128 stands for zero in the data rows.
Each row below has a hidden score, from 0 to 12, with 6 about the middle. What is it?
[139 154 106 143 130  95 108 110] -> 8
[144 153 134 161 153 104 103 121] -> 3
[129 148 118 130 123 102 118  95] -> 8
[138 163 120 183 130  95 100 120] -> 2
[140 147 114 123 126 105 124  95] -> 9
[138 151  93 137 112  95 121  98] -> 11
[133 108 146 107 155 168 126 137] -> 4
[127 139  96 111  95  94 132  90] -> 12
[136 181 102 166  96 105 152 175] -> 3
[133 112 147 113 154 165 123 146] -> 3
[139 154  91 127 114  96 119  97] -> 11
[140 178  81 191  94 100 119 125] -> 3
[129  97 154  80 140 166 153 131] -> 7
[186  94 190  47 116 117 135  29] -> 12
[156 165 111 183 149  96  92 127] -> 3
[129 103 171 122 179 168 128 152] -> 0
[129 105 160 100 155 167 139 144] -> 4
[133  98 141  76 123 163 152 127] -> 9
[142 167  90 167 113  95 109 107] -> 6
[124  86 141  72 115 163 153 129] -> 11
[130  93 144  79 126 164 146 132] -> 9
[122 108 172 122 172 167 128 146] -> 0
[134 103 152 108 151 169 136 137] -> 4
[141 155 102 139 132 101 115 106] -> 8
[138 165 115 167 137  95  97 116] -> 4
[142 161 123 188 129  98 106 119] -> 1
[121 187  76 177  93 102 147 158] -> 4
[131 107 152 106 144 167 133 136] -> 4
[133 107 145 107 156 172 136 147] -> 4
[138 109 151 111 167 166 123 137] -> 3
[134 100 138  90 139 165 132 131] -> 8
[145 167  99 181 115  96 106 111] -> 4
[141 169 102 188 108 102 125 128] -> 2
[133 102 159 127 171 165 122 142] -> 1
[127 104 139  90 140 165 134 130] -> 7
[139 150  96 126 117  97 124  96] -> 11
[135 148 109 126 128 101 125 102] -> 10
[139 105 149 103 156 166 136 140] -> 5
[129 157 113 145 130  98 107 109] -> 7
[121 137 104 108  91  96 135  77] -> 12
[134 104 133  84 127 164 135 128] -> 9
[132 108 167 126 169 168 128 146] -> 0
[ 71 102 194 142  76  69 253 177] -> 7
[  0  22 177  79  95  97  48 154] -> 12
[132 107 159 120 174 167 123 138] -> 2
[160 165 119 188 145  97  94 129] -> 1
[136 159 119 160 131  96 106 121] -> 5
[127 176  59 154  85 114 160 172] -> 8
[150 160  96 154 132  93 101 109] -> 8
[135 108 129  98 137 165 132 132] -> 7
[135 155 110 137 129 102 115 114] -> 8
[118  86 105 125 114 156 127 130] -> 9
[140 158  98 139 117  97 116 109] -> 9
[134 108 151 101 151 167 136 137] -> 4
[141 161 107 160 135  95 105 114] -> 6
[127 142 103 114 103 100 132  90] -> 12
[139 153 127 168 141  98  95 122] -> 3
[142 162 116 170 122  95 103 116] -> 4
[136 158 105 141 121  99 119 111] -> 8
[141 103 132  98 144 165 133 133] -> 7
[131 108 139  86 119 164 148 137] -> 7
[133 185  95 173  88 103 148 165] -> 3
[133 103 144  88 142 167 142 131] -> 7
[127 102 151  85 131 164 147 137] -> 7
[131 104 137  77 132 168 146 140] -> 8
[127 105 158 107 144 163 134 143] -> 4
[143 167  90 163 110  95 112 109] -> 7
[125 105 170 116 169 167 134 142] -> 1
[130 138 120 111 123 103 133  82] -> 11
[129  94 146  83 119 164 149 133] -> 8
[132 108 166 136 174 163 118 142] -> 0
[144 157 132 176 133  99 105 122] -> 2
[121  89 121 132 131 158 128 117] -> 6
[ 63  63 184 119 139 148 119 131] -> 5
[135 181 119 176 100 100 142 166] -> 1
[126 152 120 134 123  99 113 104] -> 8
[136 105 144  88 136 166 139 136] -> 7
[133 173  92 192  93  97 118 124] -> 3
[133 154 125 153 135  98 103 118] -> 5
[134 161 101 139 121  98 114 105] -> 8
[126 100 138  86 117 163 138 128] -> 8
[136 155  97 151 130  99 109 110] -> 8
[133 102 121  82 117 162 138 133] -> 10
[124 101 125 123 139 160 120 132] -> 6
[135 164  89 145  86 111 162 185] -> 7
[138 159  95 131 111  94 115 102] -> 10
[132 107 144  96 136 161 135 138] -> 6
[132 102 149  92 150 169 139 135] -> 6
[144 164 108 176 124  95  99 107] -> 4
[130 107 159 124 162 167 129 143] -> 1
[139 108 128 120 134 162 130 137] -> 5
[124 191 109 185  94  96 142 162] -> 1
[130 105 145  87 135 165 149 138] -> 7
[139 102 113  91 109 161 139 129] -> 10
[  0  21 169  80 104  98  47 153] -> 12
[110 187  54 185  69  99 144 157] -> 6
[142 158  90 150 118  97 110 102] -> 9
[140 111 141 113 146 164 127 140] -> 4
[138 105 145  94 147 168 139 141] -> 6
[131 106 158 118 162 167 131 146] -> 2
[134  99 143  89 147 168 146 140] -> 7
[  0  30 124  96  94  95  50 144] -> 12
[135 105 149 105 157 168 124 142] -> 4
[133 105 169 127 176 167 135 146] -> 0
[137 104 148  94 133 168 144 134] -> 6
[139 105 138 104 158 168 133 139] -> 5
[136 161  96 140 117  94 108 110] -> 9
[131 100 139  89 131 163 143 132] -> 8
[130 106 153 112 159 165 127 141] -> 3
[135 107 138  97 146 167 133 135] -> 6
[137 152 114 124 131 102 117 103] -> 9
[141 158 103 153 119  95 105 110] -> 7
[133 150 103 125 115 100 121 103] -> 10
[133 109 144 115 149 166 129 141] -> 4
[140 157 102 142 132 100 115 108] -> 8
[ 50  98 152 144 107  62 230 199] -> 11
[133 106 148  93 153 167 136 141] -> 6
[138 172 104 178 104 102 137 141] -> 3
[138 109 149 127 165 167 123 140] -> 2
[128 186  58 170  88 111 157 169] -> 6
[130 105 171 121 167 165 121 138] -> 1
[137 149  89 134 114  94 114  99] -> 11
[132 105 144  94 149 169 143 140] -> 6
[132 101 140  92 150 164 136 141] -> 7
[140 163 122 188 124  98 111 121] -> 1
[150 165 110 184 122  98 105 113] -> 2
[128 106 154 100 155 166 134 140] -> 4
[149 160  99 183 115  97 109 108] -> 4
[141 101 146 100 145 166 132 132] -> 6
[131  97 169 133 177 164 122 142] -> 0
[137 108 137 102 143 164 134 137] -> 6
[134 155 101 128 118 101 123 105] -> 10
[132 104 148  99 145 165 136 137] -> 5
[122 102 170 128 175 166 126 146] -> 0
[133 155 109 143 130  97 114 110] -> 8
[148 165 102 176 120  96 108 117] -> 4
[133 101 152 100 149 170 137 142] -> 5
[138 158  95 141 124  99 118 109] -> 9
[ 53  42 190 114 143 140 100 131] -> 7
[141 103 132  88 134 167 135 139] -> 8
[132 146  99 117  93  96 133  89] -> 12
[130 104 137  91 134 164 137 140] -> 7
[127  89  95  87  90 155 140 122] -> 12
[141 161 104 170 127  96 100 116] -> 5
[ 89 114 208 116 135  64 202 223] -> 8
[132 110 150 111 159 167 126 137] -> 3
[134 101 147  95 148 166 137 138] -> 6
[133 176  81 160  95 113 159 170] -> 5
[148 162 100 185 115  98 120 114] -> 3
[148 165 104 181 124 100 115 113] -> 3
[132 107 133  85 135 164 141 132] -> 8
[141 164 149 179 129 101 107 129] -> 0
[121 104 151  82 133 164 146 137] -> 7
[  0  34 157  93  91  96  44 147] -> 12
[124 140 112 109 108 101 125  85] -> 12
[136 102 138  86 132 168 140 141] -> 8
[140 103 130  88 139 169 134 135] -> 8
[146 164  93 191 111  96 121 115] -> 4
[131 153 106 129 112 102 125 101] -> 9
[144 170  85 156 115  95 106 100] -> 8
[138 151  99 133 128 103 118 106] -> 9
[138 173  88 187 101  99 129 116] -> 3
[143 165  98 186 115  97 110 109] -> 3
[ 41  89 181 142  39  66 238 156] -> 9
[136 172  89 193 110  96 118 118] -> 3
[131 103 128  91 126 164 139 133] -> 8
[140 157  96 143 124  98 109 102] -> 9
[148 165  94 181 107  97 116 114] -> 4
[141 164 107 182 112  95 108 121] -> 3
[139 156  91 132 113  97 118  94] -> 11
[132 100 147  87 137 166 142 133] -> 7
[124  99 161  95 130 162 147 135] -> 5
[132 107 153 114 157 165 126 137] -> 3
[146 164  83 152 118  95 110 109] -> 9
[126 107 146 106 148 162 135 134] -> 5
[144 164  85 166 106  96 117 110] -> 7
[137 160 113 166 136  98  94 114] -> 4
[130 102 148  82 145 168 143 143] -> 7
[123  98 148  82 124 162 145 132] -> 8
[131 107 156 113 154 167 131 144] -> 3
[131 103 139  94 149 167 140 129] -> 7
[142 161  98 145 117  98 111 108] -> 8
[132 105 155 113 152 166 138 145] -> 3
[126 188  79 180  82  99 148 160] -> 4
[138 181  89 167  94 105 150 173] -> 4
[133 151 104 132 123 101 119 107] -> 9
[131 109 146 104 147 164 131 139] -> 5
[ 75 124 133 161  70  94 212 212] -> 6
[  0  29 163  81 100  97  50 147] -> 12
[137  97 145  84 134 166 149 131] -> 8
[144 159 113 167 124  95 106 115] -> 5
[148 160  99 182 110 101 117 114] -> 4
[147 167  73 158 113 100 119 109] -> 8
[137 108 141 105 155 166 134 137] -> 5
[132 111 155 112 157 165 133 146] -> 3
[132  97 138  80 123 163 144 124] -> 9
[143 160 135 179 150  99  99 124] -> 1
[197  84 186  35 101 116 151  38] -> 12
[137 107 143  92 147 168 140 142] -> 6
[135 110 129  92 135 164 134 125] -> 8
[133 102 157 101 164 167 130 139] -> 4
[136 102 175 138 187 158 124 155] -> 0
[124 105 152  99 147 165 140 135] -> 5
[140 166  94 170 125  97 112 112] -> 5
[133 146  97 126 101  94 122  93] -> 12
[133 100 149  88 142 166 144 137] -> 7
[134 106 144 102 147 167 139 136] -> 5
[142 162  99 162 130  98 104 115] -> 6
[144 165 112 181 122  99 109 118] -> 2
[139  99 144  91 141 166 146 131] -> 7
[143 155 100 147 131  98 110 108] -> 8
[138 103 140  98 143 167 139 139] -> 6
[133 108 151 101 145 165 133 141] -> 5
[ 63 101 178 138 124  67 232 224] -> 9
[113 180  71 176  78 102 145 144] -> 6
[132 100 150  88 147 169 148 138] -> 6
[131 107 151 103 147 168 136 138] -> 4
[149 165  99 175 113  95 104 111] -> 5
[115 111 137 109 139 153 131 125] -> 6
[  0  41 126 105  95  95  59 153] -> 12
[136 112 135 114 157 164 123 134] -> 5
[142 161 107 169 124  96 101 113] -> 5
[155 129 131 117 116 136 105 133] -> 6
[147 164 127 191 116  97 103 124] -> 0
[186  96 194  44 124 118 133  31] -> 12
[142 106 139 105 145 168 136 141] -> 5
[ 64  99 149 152  53  85 218 187] -> 8
[135 107 127 103 135 163 131 135] -> 7
[134 182  92 172  80 102 151 175] -> 4
[141 159 125 182 130  98 107 116] -> 2
[136 154 125 171 139  97 103 119] -> 3
[125 108 145 109 144 160 130 138] -> 5
[139 181 121 179 103 103 136 156] -> 0
[133 104 141  97 147 166 140 136] -> 6
[133 108 149 111 154 166 127 139] -> 4
[138 142  97 120 111 103 125  95] -> 12
[139 166 117 189 124  95  97 114] -> 1
[127 102 131  86 115 160 140 135] -> 9
[129 102 152  87 128 165 145 137] -> 6
[128 107 141  89 137 166 139 138] -> 7
[133 110 160 109 157 163 125 135] -> 3
[143 159 110 161 135  99 105 107] -> 5
[131 108 150 116 155 164 127 137] -> 3
[135 151  95 128 105  96 121  93] -> 11
[127 100 138  93 135 164 139 126] -> 7
[127  97 158  99 151 168 141 144] -> 5
[141 162 111 170 128  97 103 125] -> 4
[131 105 137  89 135 164 136 133] -> 8
[131 158 126 148 129  97 112 111] -> 5
[140 160  90 143 112  96 107 102] -> 9
[  0  35 116 114  93  85  55 161] -> 12
[137 157  92 139 121  95 111 102] -> 10
[138 106 150 117 164 167 125 141] -> 3
[170  79 181  83 119 119 195  43] -> 11
[134 181  94 182  91  99 150 165] -> 3
[136 105 162 120 163 166 127 149] -> 2
[130 103 154  97 142 164 144 140] -> 5
[131 108 158 123 164 165 130 142] -> 1
[130 152 101 130 110  98 123  97] -> 10
[ 49  38 190 116 149 139  98 123] -> 7
[136 172 120 190 111 102 126 128] -> 0
[122 166  82 149  76 111 156 181] -> 7
[153 162 115 195 123  95  92 121] -> 1
[145 165 113 182 116  96 112 116] -> 3
[136 139  92 115  98  96 139  90] -> 12
[132 151 109 138 126  99 110 110] -> 8
[122  99 142 113 150 166 127 139] -> 5
[133 157 111 140 131 100 114 113] -> 7
[149 164  93 163 126  98 106 107] -> 6
[140 169 114 187 109 101 126 131] -> 1
[128 104 139  95 136 164 136 140] -> 7
[128  80 191  83 106 121 243   8] -> 9
[142 158 109 157 130  96 107 110] -> 6
[142 163  99 159 116  99 107 109] -> 6
[105 115 136 118 149 149 138 128] -> 5
[130 105 160 111 155 169 136 143] -> 2
[134 105 141  94 150 168 137 140] -> 6
[123 189  76 180  89 102 147 158] -> 4
[ 53  93 194 147  87  62 237 188] -> 7
[146 162  92 157 114  95 110 101] -> 8
[130 105 166 132 176 168 119 142] -> 0
[129 109 164 117 155 164 131 146] -> 2
[131 107 147 108 163 167 135 147] -> 4
[116 185  68 178  81 100 149 164] -> 5
[136 172  66 187  96 100 130 128] -> 6
[127 185  81 173  93 103 153 162] -> 4
[130 145 105 115  99  97 132  99] -> 12
[132 102 159  94 143 167 148 136] -> 5
[140 161 114 179 125  95 105 115] -> 3
